Each path below is one point turned by a fixed rotation once a step. After each direction that follows a path, write how fast that rotation turns it, in degrees a step (0 if it stays still).
Each turn is a multiple of 5 degrees from 10 to 175, or 0.

[-33  24  25 -12 -21  -9 -11  30  20  -1  -7  -2 -44  17  -3   9   7 -13]
[-37 -15   8   2  19 -10 -13  46  30  -1   0  24 -20  10  -6   5 -13 -18]
[-29  -1   9  38  -3  -8 -10  10   9  -1 -12  15 -51   9  -3  29  -1 -18]
[-27 -10  44  -2  13 -30 -16  29  11 -10  -6   4 -34  -7   0  24  14   9]
[-27 -40  17  29   2 -11  -6  23  15   0 -28  11 -26  -5 -20   8 -17  12]
[-17   5  35  20 -11 -20 -16   8   6 -17 -39 -13 -44   3  11   0 -10   3]
[-35  -7  26  -5  11 -24 -11  28  19  -1 -18  -5 -29 -23 -16 -31  -3   6]
[-26  -9  22  28 -10  -6 -13   6  32  16 -32  -8 -22  -2 -10 -12 -21 -33]
[-22  20  37  16  34 -18  -9  11  15 -16 -18 -13 -27 -11   5  -7   4 -31]
[-28 -13  31  16  14   2  13  15  23  13 -10  -8 -23 -22 -40   4  11 -17]
[ -6  -4  45  22  10   8   4  20  27 -11 -38 -19 -11  15  -8  23  -8 -18]
[-22  14  20  10  29   9  19  32   9 -27 -27  -6 -32  -4 -23  -6   3   9]
[-24   7  24  -4 -25  15  10  34  29   9 -22  -9 -30  13 -28   3   1  -4]
[-24  13  15  -2  17   4  -8  45  31 -21 -21   5 -20  26   6  -3 -18 -21]
[-42  17  -2  19   3   5   4  27  12   0  -1  13 -53   3 -20   5   6 -18]
[-27  -4  37  -5  -5 -12 -16  33  28   7   0   7 -26  16  -2  36   8 -20]
[-28 -20  10  27  31  -8  -6  31  11 -21 -13  22 -30   7  -3  21 -11   0]
[-27  -3  27  20 -20 -12  -6  11   0  -5 -22   1 -55   2 -10  25   9  15]
[-25 -21  35  -8   4 -26 -18  38  23 -10 -24   4 -20   0   0  -2 -10  19]
[-32 -12   1  34  -4 -10 -13  14  14  -3 -35   8 -40  -4  -9 -19 -24  -3]
[-30  15  39   0  -6 -27 -23   9  17   3 -16 -13 -40 -10   4 -11   4 -18]
[-34 -24  26  12  27 -19  -8  23  27  10 -10   2 -13 -22 -18 -13 -10 -21]
[-17  -1  33  44   7  -5  -4  -3  13   1 -31 -13 -32  -5  -9  14  -5 -32]
[-18   5  50   1  31 -14   7  23  14 -13 -19 -19 -21 -18 -15   4  15  -1]
[-18 -21  25  20   2  16  17  24  28   5 -37  -9 -15  -2 -39  -3 -11  -1]
[ -9  27  30  10   3   9   4  23  22 -24 -39 -19 -29  18   2  -4  -9 -12]
[-38  17  13 -10  15   6  11  41  23  -5  -9   1 -32  -5 -29 -19   6  -7]
[-25   4  18  11 -12  14  -3  29  35  13 -15   2 -23  23 -14  15 -10 -37]
[-27  20  18  11  35  -4  -5  32  14 -22  -4  11 -35  14   5  19   4 -21]
[-34 -11  17  13  -2   1  10  29  13   6   0  13 -42   0 -33  30  14   1]
[-14 -17  35  10  -1  -8 -13  36  20 -13 -24   5 -22  26   6  33 -12   2]
[-31  -5   4  18  14  -9  -2  31   2 -25 -23  17 -49  -1  -5  -4  -7  23]
[-33  -6  26  -3 -36 -17 -18  21  19  11 -20  -1 -43   3  -9   1  -1   4]
[-30 -13  19   8  19 -26 -28  30  26 -10 -19  10 -20   2  13 -13 -22 -14]
[-36   1  11  36   5 -17 -12  -1   8   6 -14   2 -48 -18 -12  -5  -1 -18]
Speeds:
[ 1 13 -5 -6  2 18 12 12  4 -4  5  2  1 14 -6  9  4 -4] : 25
[  4 -10   9  10  13  -1   5  -5  -5   0   6   1   3  -4  -3  24   9  -1] : 55
[  2   3   8 -13  20  -9  -5  11   1 -13   3   0   8  -1  12  -4   0   3] : 145

[ 21  16  -2  36  25  29 -22  -2  -2 -22  14  22  30  12 -15  -6  -4  23]
[ 17 -16 -13  13  16  -5 -21 -33  22 -12  17  32  34  24 -28   5   1  16]
[ -2 -32 -17  14  18  33 -17   3  -5 -24  11  45  12  11 -22  18  11  13]
[ 23  15   0  36  28  33 -22   0  -3 -21  17  21  30  10 -12  -4  -3  25]
[ 16 -12 -11  16  15  -4 -18 -35  22 -14  14  30  35  25 -30   3   4  15]
[ -4 -33 -19  11  18  30 -17   1  -3 -21   8  44  12  11 -26  16   6  11]
[ 23  13  -2  34  27  34 -23   1  -9 -22  21  22  30   7 -10   0  -1  23]
[ 15  -8  -7  20  15  -4 -18 -33  18 -13  13  28  36  28 -28   1   6  19]
[ -5 -35 -21  10  20  28 -17  -2   1 -23   8  45  13  12 -28  16   4  11]
[ 24  10  -3  31  25  36 -24   5 -10 -20  21  24  29   5  -8   3  -2  21]
[ 17  -2  -6  21  16  -3 -18 -34  19 -14  15  26  35  28 -28   1   8  21]
[ -5 -34 -19  10  21  23 -19  -5   2 -22   8  46  14  13 -30  12   0  10]
[ 23   7  -5  30  27  38 -24   6 -11 -21  23  27  28   2  -7   7  -1  20]
[ 14   2  -1  25  13   0 -15 -33  14 -15  14  26  35  29 -26   1  12  24]
[ -4 -33 -19   8  18  22 -20  -5   7 -24   5  46  13  15 -34   8   0   9]
[ 23   1  -7  25  26  39 -25   6  -9 -19  26  27  26   0  -3   9  -4  19]
[ 18   5  -2  28  12   2 -16 -30  11 -15  16  23  36  28 -23   2  16  26]
[ -7 -31 -18  12  21  18 -17  -7  11 -22   1  45  14  19 -37   4  -5  10]
[ 22  -4 -12  20  26  37 -27   6  -9 -20  25  31  25  -5  -5   9  -5  16]
[ 18   6  -1  28  11   4 -15 -30   8 -16  17  21  36  26 -22   3  20  27]
[ -6 -29 -16  12  22  14 -18  -8  10 -23   0  42  17  23 -38   1  -5  10]
[ 24  -8 -14  18  27  34 -29   6  -7 -19  26  31  25  -2  -6  11  -6  14]
[ 19   6  -1  31  10  10 -15 -26   5 -16  17  21  35  26 -20   5  22  27]
[ -6 -24 -16  15  22  13 -18 -10  13 -25  -2  40  17  25 -39  -1  -5  10]
[ 24 -12 -16  15  27  33 -28   5  -4 -19  25  33  24  -5  -8  12 -10  13]
[ 19   6  -1  31  11  14 -16 -26   1 -16  20  22  34  23 -16   9  26  29]
[ -7 -21 -13  17  20  15 -13 -10  14 -23  -4  41  18  27 -40  -3  -5  12]
[ 22 -17 -18  14  29  32 -28   3  -2 -18  24  37  25  -6  -8  10 -13  11]
[ 22   4   0  30  11  16 -14 -21  -1 -16  25  23  32  20 -15  11  26  28]
[ -7 -16 -10  21  21  13 -14 -11  13 -23  -2  37  20  29 -42  -4  -4  14]
[ 23 -17 -19  11  29  28 -29   2   1 -18  23  36  25  -3 -11  10 -17   9]
[ 22   2  -2  27  11  17 -15 -22  -5 -15  25  23  31  17 -12  14  30  29]
[ -7 -11  -8  25  20  16 -15 -11  12 -24  -5  36  19  32 -41  -7   0  16]
[ 23 -18 -19  10  29  25 -28  -2   5 -19  22  35  23  -3 -12   8 -20   7]
[ 23  -3  -5  25   9  21 -16 -21  -6 -16  26  25  31  14  -9  17  29  27]
Speeds:
[ -8  -5  -3   9   6   8  -5  -1  17  14   5  -5  -6  -4   7 -12  11  -5] : 0
[ 1 19 11 15 -2  6  5  2 -8 -2 -2 -9  3  6  2 -5 12 10] : 115
[-11 -11   0  -3 -10  -7   7 -11   0   1  -3   3  -3  10  -7   7  21   4] : 120

[ -6   7 -13  -2 -11  13  21 -38 -21   0  19  17 -15  -9  41  24  -5  10]
[ 16 -16  11 -32  -3   1  27 -29   7  -6  38  21  -2   2   9 -11 -33 -10]
[ 14  17 -19 -16 -16  -4   3 -18   9  45  27  18   0 -24  30   6 -13   3]
[ 11 -11  -8  -6 -37 -14  15 -26 -13   6  30  16 -17  28   9  25 -23   7]
[ -5 -11  -5 -29 -20  22  14 -35   4  19  -3  42   3   0  20 -18 -18   7]
[ 21  -5 -30  -7 -13  -8   7 -28  -6 -13  20  22  -2 -23  38  19 -18 -14]
[ 22  -5  19 -26 -24  21  18 -19   0  18  26  -5  -7  14  31  -3 -36  -1]
[ 15 -11 -26  -4  -1  -8  15 -40  21  38  11  23   7   1  16  14 -17  10]
[ -4 -13 -18  -8 -52 -15  27  -9   1  -5  27  14  -9   2  35  -4 -13   7]
[  7  -3   8 -34 -27   4   5 -47   7  16 -10  19  10   3  20   9 -18 -28]
[ 41 -12 -35   7 -29  15  -2 -16   8   7  18  15   5  -9  18   2 -31   0]
[ -1  -5   0  -2 -24  17  30 -34   1  13   7 -12  -7  12  48  15 -10   9]
[ 15 -26  -8 -11 -10 -15  28 -38  34   4  16  17  19   1   6  -9 -21 -11]
[  9  14 -17  -5 -53  -7   7 -11  12  24  15   2   9 -22  36  -5  -6  -9]
[ 20  -8   1  -1 -40   3  10 -45  -1   5   2   1   3  27   0  26 -21 -14]
[ 12 -13 -23   7 -29  35  20 -27  18  11  -2  20  17 -10  18 -23 -14  11]
[  8   2 -12   9 -19  -5  30 -42   4 -13  17 -10   7 -16  40  20  -4 -15]
[ 24  -5  18 -13 -32   8  22 -23  24  11  28  -9  20   7   0 -17 -26 -14]
[ 10  14 -27  15 -31  -1  10 -37  19  40   9   5  16 -12   9  14   0   6]
[ -3  -8  -4  10 -56   1  31 -32  -3 -21  21   7   1  15   5   2  -9   0]
[  5   9   3 -12 -21  29  16 -50  13   9  -3  16  25 -20  10 -15  -4 -20]
[ 37  10 -22  21 -25   8  11 -25   3  -8  37  -7  11 -20  11  14 -16 -10]
[  0  10  22   0 -28  25  35 -35   4  24  26 -14   5  13   9  -2  -8  11]
[  4  -2 -21  11 -13 -10  25 -47  24  10  21  28  22 -11 -13   0   0  -1]
[ -3  21   0  -4 -59   4  18 -17  -8  -7  34   7   4 -17  16  -9   1  -9]
[ 20  11  11  -6 -18  24   5 -59  -5   9   9  13  11   6 -14  16 -14 -18]
[ 20   3 -23  21 -18  31  20 -22   1   5  37  17   6 -18   2 -12 -11  20]
[-14  16  14  -4 -12   1  37 -48  -8   0  31  -1   1  -7  22  15   5  -1]
[ 18   2   5 -17 -20  -4  13 -30  14   9  43  26  17  -9 -21 -17 -18 -11]
[  4  32 -16   3 -37  10   3 -25 -16  31  26  16  -3 -19  12  15   4  10]
[  7  -5   4  -1 -23  17  23 -44 -18 -15  27  25  -7  20 -10  12 -18   5]
[  2   7  -8 -13  -3  30  21 -33   4   9  22  35   8 -33  18 -21  -8   6]
[ 19  14  -4  -5  -9 -11  14 -30 -12  -4  52   2  -5 -14  20  27 -12  -9]
[  9   3  18 -22 -24  18  17 -23   1  35  36  16  -3  13  -4 -10 -24  12]
[ -2   4 -33   2 -13  -9  12 -41  -2  20  19  44  -1 -13   8  17  -2  14]
Speeds:
[ -9   3   2  -3 -12 -23   2   5   8  15   6   3   1   6  -9   0   6   2] : 70
[ -4   8   4  -9  12   1  -3   1 -15   1  15  16 -10  -4  -6   2   0   7] : 10
[ -4  -4  22 -11  -1   4   6  -8  -3  -4  -3  -6  -2  18  -5   1  -5  -6] : 135
[-11  13   5  -5   5   6  -1  -9  -1  17 -13  -3   1  -6  12   6  10   0] : 160

[ 16  -3  -6 -20  28   0 -20  18  13  -8 -19  25 -10 -21  14 -50  -6  14]
[-23  -2 -13  -9  22  -7 -34  16  23 -24 -36  10 -10  -1  12 -36  -9  -3]
[  1 -27 -15   6  35   8 -18  -1  19 -45 -29  -2 -20   8  -1 -18  -9  -9]
[ 17 -41 -10 -27  19  -1 -16  17  14 -38 -10  14  -4  14 -14  -9 -24 -12]
[ -1 -32  -3 -25  17  -8 -21  37  -8 -33  -8  -2  14  34 -14 -13  -1  17]
[ -9 -25  -7 -31  19 -10 -18   7  -6 -34   2 -11 -19  15 -29 -11  20  35]
[ -7 -14 -14 -35   6 -22 -25  15 -18 -38   3   4 -37  -8  -9  22   7  13]
[ 21 -16 -21 -11  15 -24 -11  30 -37 -24  -8  10 -23  -4  13   8  25  10]
[ 21 -10 -28 -25   3 -23 -11  25 -17   3 -13  21 -24 -11  -7 -29  32   1]
[-16   4 -39   1  -7 -22 -28  23  -8  -8 -29  15 -17  -2 -17 -17  31 -17]
[ 11  -6 -36  30   8   0 -19   5  -7 -29 -23  14 -18  -7 -30  -4  25 -18]
[ 26 -13 -28   5  -4   4 -17  23  -1 -26  -7  35   9 -14 -44   1  -1 -16]
[  4   2 -10  12   0   5 -21  42 -13 -25  -7  25  32  -1 -38 -12   9  18]
[ -5  12  -5   5  12  15 -20  14   3 -30   1  15   0 -25 -43 -20  18  40]
[-13  18  -3  -7  11   6 -21  22   4 -41  -2  28 -14 -44 -13   8  -9  25]
[ 15   4   0   8  27   7  -6  37 -10 -35 -16  25  -6 -35  21 -13  -4  22]
[  8  -5  -5 -19  21   3  -2  28  17 -11 -23  26  -9 -28  12 -49   0  14]
[-33  -9 -12  -5  16  -4 -16  26  26 -26 -40  10  -8 -13  10 -34  -4  -3]
[ -8 -37 -13  12  31   6  -8   2  18 -47 -32   0 -12  -8  -2 -18  -3 -10]
[  8 -54  -8 -20  20  -2 -10  15  15 -36 -12  13   5  -5 -16  -9 -23 -12]
[ -9 -46  -2 -18  20 -14 -22  30  -8 -27  -8  -2  24  17 -14 -17  -5  19]
[-14 -34  -5 -25  27 -12 -26  -4  -7 -28   2 -12 -12   0 -25 -15  16  36]
[-12 -21 -15 -31  13 -28 -38   5 -18 -32   5   4 -27 -18  -5  16   0  15]
[ 21 -20 -19  -9  23 -26 -30  18 -40 -21  -6   7 -19  -6  20   2  13   9]
[ 27  -8 -29 -26  12 -23 -30  14 -18   5 -11  19 -22  -4  -1 -35  22   0]
[ -9  10 -35  -4   3 -24 -44  14  -9 -10 -29  13 -19  10 -12 -21  19 -14]
[ 18  -1 -37  22  14   3 -31   0  -5 -34 -21  11 -23  10 -27  -6  19 -19]
[ 32  -6 -28  -3  -1   6 -23  22  -1 -30  -5  33  -1   5 -40   2  -3 -17]
[ 10   8 -11   2  -1   7 -23  44 -12 -30  -7  25  20  18 -37 -10  10  17]
[ -1  15  -6  -4   9  15 -13  20   2 -35   0  13 -12  -6 -44 -13  24  38]
[-10  18  -6 -12   3   6  -8  31   3 -47  -4  26 -25 -31 -16  15   1  21]
[ 14   2  -4   6  18   5   9  45 -13 -38 -17  24 -14 -29  16  -4  10  19]
[  7  -8  -8 -17  11  -1  11  38  13 -12 -23  27 -13 -31   5 -43  14  11]
[-35 -12 -14   0   5  -7  -4  30  21 -22 -38  12  -7 -21   0 -31  10  -3]
[-10 -39 -17  22  24   8   0   5  15 -42 -32   2 -10 -21  -9 -17   6 -11]
Speeds:
[  0  10  -3  11 -12   6  15  12   0  -1  -1   9   2 -12 -11   4  12  -1] : 20
[  0   8 -13   1  13 -13   5   6  11  -6  17  -7   8  -2   2  -1   2  -5] : 0
[ -9 -16   5 -11  -2  -2  21   9   5  -7  -3  -8  -7   5   5   2   5   0] : 25

[ 42   4  -8  12  -6  12  10  32   6   0  15 -10 -14 -22 -24  38 -31 -10]
[ 42 -10  31 -10  12  -7  -8 -17  -6   7 -36   9 -18  -8 -21  29 -19  21]
[ 39 -18 -10 -19 -12  31  -5  24   5 -17   7 -17 -13 -23 -39  18 -10   0]
[ 26  -8  16  -1  -5  -5   4   5 -25 -15 -32  15   4   6 -19  45 -27  24]
[ 22 -16   1 -38 -11  13 -33  16  31 -16  -7  -9  -7   6 -37  25 -10  -5]
[ 25 -16   2   1 -23  -7  24  17  -7   1   0  29  10  16 -39  33 -27  21]
[ 24   1   0 -16   0  -1 -35   8  33  13 -16  -4  -3  11 -15  41 -38 -13]
[ 47 -25   1 -19  -7 -10  27   3  16  16  12  24 -13   1 -34  12 -12  15]
[ 27   1 -18   5  12  22 -14   8   4  26 -15  -7   4 -14 -19  40 -47   0]
[ 60 -20   0 -32   7 -13  18 -11  11 -10 -19   4 -19  -9 -10  19  -9   6]
[ 17 -22 -19 -11  18  36 -11  17 -15   8 -11   1   7 -13 -39  30 -24  18]
[ 41 -12 -11 -17  -9 -10  15  -2  11 -28 -40  -6   9   6  -7  42 -12   5]
[  3 -41 -12 -35  15  10 -19  13  -1  -2  -5  21  -6  11 -45  22 -18   4]
[ 25  -4 -22   1 -11  -1  25  13  29  -3 -16   0  25  19 -27  48 -11   5]
[ 10 -36 -11 -22  10 -18 -17  -6  14  16 -24  17 -17  11 -27  18 -40 -13]
[ 37  -9 -21  -2  20   6  30  21  34  14  15   4   3   2 -34  35  -3  -2]
[ 21 -22 -14   7  10  -8   1 -22   1  27 -47   1  -9  -8 -22  19 -40   2]
[ 39 -23 -23 -20  32   5  16  18  13 -15   4  -7 -23 -17 -21  28  -2 -18]
[ 13 -24  -8   9  21  12  14 -12 -12   9 -44   3   8  -3 -41  30 -11  25]
[ 19 -27 -30 -17  -1  -1  -1  16  16 -35 -27 -21 -13  -5 -20  27 -13 -26]
[  3 -31   3  -3  27  -8  16   5  -8  -8 -18  27   0  19 -47  35  -1  17]
[  6 -12 -25   6 -10   2  -8  10  40  -3 -29 -23   5   9 -41  28 -15 -21]
[ 14 -31   0   1  12 -35  24   9   4   1  -5  31 -27  14 -34  24 -21 -12]
[ 14   0  -8  16  26  12  -7   8  38  26 -13 -14  -7  -3 -44  34  -7 -10]
[ 36 -29  -7  13  -7 -25  32  -8   2   3 -25   2 -32 -13 -29   9 -23  -8]
[ 16 -10  -3   7  46  19 -11  20  -2  -1  -7  -9 -25 -19 -35  39 -11 -13]
[ 36 -19   6   7  -9  -5  28 -12   9 -16 -43 -16 -12 -10 -41  18   9  14]
[ -1 -28  -9   0   9   9 -19  28 -16 -24 -13  -5 -24 -10 -41  28 -29 -19]
[ 23  -2  23   5   5 -11  15  10  21 -24 -25   1  -1  18 -42  45  16  10]
[ -5 -31  -1   3 -23  -1 -22  12   9   3 -18  -3 -20   3 -59  12 -31 -11]
[ 30   7  11  16   5 -22  22  26  18 -10   6  12 -14  12 -26  50 -13 -11]
[ 16 -14  20   3   0   0 -23  -8  22  31 -24  -2 -22  -4 -53  12 -21   3]
[ 46  -6  -5  13 -12  -3  26  27   7  -7  11  -7 -26 -20 -26  25 -21 -13]
[ 26  -3  28   5  27   3 -20  -5 -11  10 -32   3 -21 -12 -31  34 -21  13]
[ 43 -16  -1 -14 -22  14   7  16  13 -24  -6 -24 -19 -21 -39  15   2  -1]
Speeds:
[ -1 -15  -6  -9  -4  -1   4   9  -7  -5  17   7 -12  -5  -4 -12  -2  -6] : 145
[  2  -8 -21 -15   9   3   5  -6   3   5  -2   6  13   5  10   1  -4   3] : 10
[-14  -8   4   1   6   3 -15  -6 -14  13  -7   7  -3   0  -7  -5 -12   5] : 170
